First come named turns, each shown by rows before and after it. For each pair of rows after them, which turns, in which order, take the first row to the second? The first pair is done for you.
Bufod (before => after):
-35.9  16.1  -24.4  -3.1  -12.7  -23.4  -7.3  1.1  25.7  -4.4  11.8  -8.0 => 0.6  13.8  -1.6  1.7  -23.2  -14.9  -26.0  -11.7  25.0  -9.1  30.6  21.0
-39.1  8.4  -15.1  7.8  4.4  -10.7  -2.4  5.3  1.3  3.2  -1.3  -17.9 => -6.5  6.3  -4.0  27.3  -18.5  -20.5  -13.5  3.4  12.6  -1.1  20.1  10.0
-36.7  21.1  -11.5  -20.8  7.9  -18.5  0.1  -10.9  1.2  5.4  12.0  -3.0 => -18.3  21.1  -10.5  -5.7  -9.5  -31.5  -3.0  -6.4  11.3  5.9  25.5  14.8
-17.4  3.3  -1.2  11.5  -4.9  -6.1  -14.9  4.6  -3.2  1.4  3.6  8.3 => -12.0  3.3  5.1  8.5  -2.5  -1.5  -17.8  -0.5  -5.6  -0.3  5.9  10.3
neves (before => after):
23.0  -2.0  5.7  18.3  19.7  5.7  17.5  20.9  -12.1  -0.5  -22.9  -9.5 => 4.9  4.3  -9.9  34.0  -0.3  -18.3  14.2  29.4  8.0  2.0  -9.5  -0.4
49.2  0.6  7.5  -14.6  -5.9  5.9  -24.7  -6.6  0.8  -17.1  5.8  3.2 => 35.3  -4.4  23.9  18.4  14.0  22.1  -13.2  10.1  -17.4  -13.3  -15.1  2.6
-15.7  3.9  -4.5  -4.8  -2.2  7.9  -1.9  -6.9  -9.1  7.6  0.7  -5.7 => -16.8  4.0  -4.7  -4.9  -2.4  5.9  -1.7  -6.1  -7.4  6.3  2.4  -5.7
lugon (before => after):
-38.7  -1.3  21.9  -16.7  -1.5  17.0  14.7  -28.3  3.2  -12.6  -3.0  18.1 => 16.0  18.0  43.0  9.3  6.2  -1.6  -11.8  -11.4  -23.7  -15.5  -14.1  -12.1
-25.4  1.2  -0.2  21.4  15.9  12.7  -15.4  16.3  -12.5  5.2  -19.5  -8.4 => -31.9  -3.0  -1.4  17.0  15.5  19.1  -9.9  10.7  -7.0  5.0  -17.0  -2.8
-15.7  -1.3  7.2  16.8  -0.1  7.6  7.7  8.6  -5.4  6.5  4.8  22.1 => 0.0  5.2  13.9  24.6  1.9  2.5  3.1  12.3  -12.2  6.7  1.9  13.0
-32.5  -17.8  -6.1  -29.1  8.0  15.7  3.9  -25.1  3.5  -21.5  1.4  13.9 => 27.9  -0.5  21.3  -2.6  20.0  3.1  -20.5  -10.6  -26.5  -24.9  -12.3  -12.4
Luvez (before => after):
35.9  6.4  -23.5  25.2  -17.3  -33.3  -20.3  -4.1  -2.4  -17.8  5.6  -1.7 => -14.4  6.4  -30.6  45.8  -5.7  -29.5  -3.5  13.8  -3.0  -9.9  -9.9  -8.8
31.7  -1.3  -19.4  -25.6  -8.2  -7.0  0.1  -13.5  20.5  -4.7  14.2  -4.0 => 9.9  8.5  -2.3  30.9  -15.0  -12.6  -10.9  4.8  18.5  0.5  22.0  20.3
18.8  -6.4  16.9  -3.9  -1.6  13.0  -7.9  -12.2  -7.2  -9.9  11.7  20.7 => -18.3  -3.4  14.5  20.7  4.4  14.1  0.6  2.1  -9.6  -5.0  -0.1  19.9
Now pairs of rows:
(two turns a pair)
40.6  -6.7  23.9  -12.2  -3.1  11.6  -10.3  -2.0  -24.9  -7.5  4.7  11.8 => -19.2  -1.1  22.9  23.4  8.7  13.8  2.3  20.7  -31.8  0.5  -13.3  7.0 -> Luvez, Bufod
13.0  -10.7  17.1  -12.2  7.9  5.3  -8.8  -7.6  -6.8  -6.5  12.0  5.7 => -21.9  -6.4  13.4  7.9  14.9  9.1  -1.7  5.4  -10.9  -1.5  0.4  2.2 -> Luvez, Bufod
27.4  -18.4  -13.0  -11.7  -15.3  -6.7  12.6  -0.7  17.9  0.6  10.1  13.5 => 16.9  -21.6  -7.1  -18.0  12.4  13.1  24.5  1.1  -2.0  2.4  -15.3  -9.6 -> neves, Bufod
-20.9  -13.3  -6.3  11.8  11.7  38.5  26.0  -19.1  29.2  -5.9  0.0  43.3 => 32.3  21.2  4.1  62.0  0.7  -11.3  -10.1  12.8  16.9  -5.3  -1.6  14.2 -> lugon, neves
12.6  -11.9  6.9  10.7  -16.8  4.0  -5.4  -10.1  15.4  3.0  22.0  38.7 => 3.9  -3.4  -5.1  16.0  -23.1  -13.8  -10.5  -2.8  22.0  4.8  24.0  27.7 -> lugon, lugon
-10.3  12.1  -18.5  10.6  -4.5  -24.9  4.8  17.8  6.0  3.8  -16.4  -30.2 => -8.7  -4.9  -12.2  0.4  -26.9  -7.1  7.6  -7.2  26.6  1.3  15.5  27.9 -> Bufod, lugon
-15.1  3.7  25.4  38.8  -11.2  0.7  1.4  8.2  -6.5  0.9  6.9  24.2 => -28.8  8.6  15.1  23.7  -20.6  -4.0  -9.8  -0.7  4.0  0.5  18.1  25.2 -> Bufod, neves
45.8  7.6  19.4  8.4  -14.4  -5.2  -26.6  1.1  -18.3  8.1  16.0  11.5 => 19.8  14.1  28.1  -1.2  9.4  14.4  -33.4  -2.7  -38.9  9.0  0.4  -7.2 -> Bufod, Luvez
23.7  -0.7  -17.6  -24.1  9.1  -20.9  11.7  -1.9  21.5  5.5  -13.6  -48.3 => 60.5  -0.4  15.3  6.8  6.2  -15.0  -6.7  -2.5  6.5  3.7  -6.0  -25.0 -> neves, Luvez
-36.0  -3.7  15.8  22.6  13.2  33.6  3.7  -0.3  -13.7  2.0  -12.2  17.9 => -8.3  -13.0  -18.4  -38.9  12.2  19.7  24.4  -8.2  5.2  -0.5  -15.8  -14.6 -> Bufod, Luvez
-13.6  -21.7  29.0  40.9  6.7  24.9  6.1  -0.4  -1.3  5.3  -21.3  20.7 => -14.5  -3.3  18.1  51.6  5.5  0.3  -2.4  17.3  -5.4  7.2  -29.4  -10.0 -> Bufod, lugon
-21.0  2.2  9.7  -10.3  15.1  9.9  -19.0  -7.2  -12.7  -4.0  -5.0  -12.8 => -24.7  4.7  -9.9  -10.8  6.3  -10.5  -9.4  3.6  -1.0  -3.4  -7.2  -24.7 -> Luvez, Bufod
-24.2  -1.1  -17.1  -63.4  -11.3  1.1  -8.9  -36.2  20.9  2.6  21.2  9.0 => 21.4  27.4  14.0  -18.2  22.7  -13.2  -34.6  -2.1  -31.2  3.7  -18.4  -51.1 -> neves, lugon
2.7  15.5  7.7  -18.9  -3.6  -2.6  -17.5  -13.2  7.8  -13.4  25.6  12.7 => -9.3  14.0  27.5  8.1  15.7  15.2  -11.0  -2.2  -13.2  -11.0  9.5  14.3 -> neves, Luvez
-17.8  -2.7  -11.1  -12.0  -11.4  -12.8  9.7  3.5  16.3  0.9  0.8  -4.4 => -5.8  2.3  -0.9  4.3  -19.4  -16.8  -2.3  3.3  15.2  0.5  11.2  9.8 -> Luvez, Luvez
-39.9  -7.1  10.0  22.2  26.2  13.8  -7.0  -16.5  -7.7  23.6  -15.1  14.1 => -10.2  -6.5  2.8  -10.6  40.1  7.4  -6.2  -19.3  -17.7  20.5  -29.6  -26.5 -> lugon, Luvez
-35.5  26.9  -3.1  34.0  -1.5  -21.2  -22.9  10.4  9.3  1.9  10.4  -6.3 => -6.9  -3.4  5.4  -34.2  2.0  22.0  -14.9  -37.9  12.3  -6.0  25.8  17.7 -> neves, lugon
22.1  9.7  15.6  -3.6  -12.3  -1.9  -29.7  -12.0  -1.7  -8.5  19.3  7.2 => -12.2  11.2  4.8  -21.8  -4.0  7.8  -28.4  -19.1  -0.8  -7.9  16.4  -3.1 -> lugon, Bufod
13.1  -15.1  4.1  4.1  13.7  14.7  11.2  8.1  10.2  3.5  -17.4  -20.2 => 24.2  -14.1  0.6  10.4  1.9  1.7  8.9  10.8  17.6  3.6  -11.6  -13.7 -> Bufod, Luvez
-52.3  0.0  -4.3  -8.1  26.0  30.3  -0.4  -12.5  -20.2  -6.7  -12.6  17.9 => 3.7  0.8  26.8  15.4  29.9  31.9  -12.9  -8.7  -40.2  -10.4  -14.3  20.4 -> neves, lugon
23.0  5.6  -6.1  2.5  7.1  -4.3  -2.1  17.0  -8.8  3.9  -12.3  -28.7 => 35.6  4.1  2.1  4.3  1.3  -2.3  -8.9  13.0  -9.8  3.3  -5.9  -18.6 -> Bufod, Bufod
20.0  13.0  4.5  21.3  -2.3  -12.1  -21.4  1.8  -8.7  -10.6  7.0  -8.7 => -2.6  -1.4  -12.0  -25.9  -3.6  7.3  -7.3  -22.3  4.8  -12.5  17.2  0.1 -> lugon, neves
-0.7  23.7  -14.8  -13.7  -19.1  -8.1  -37.1  -7.6  0.2  -5.6  24.6  4.3 => -1.3  3.2  13.7  -15.1  10.4  38.1  -15.4  -16.7  -21.4  -5.1  5.5  19.6 -> lugon, neves
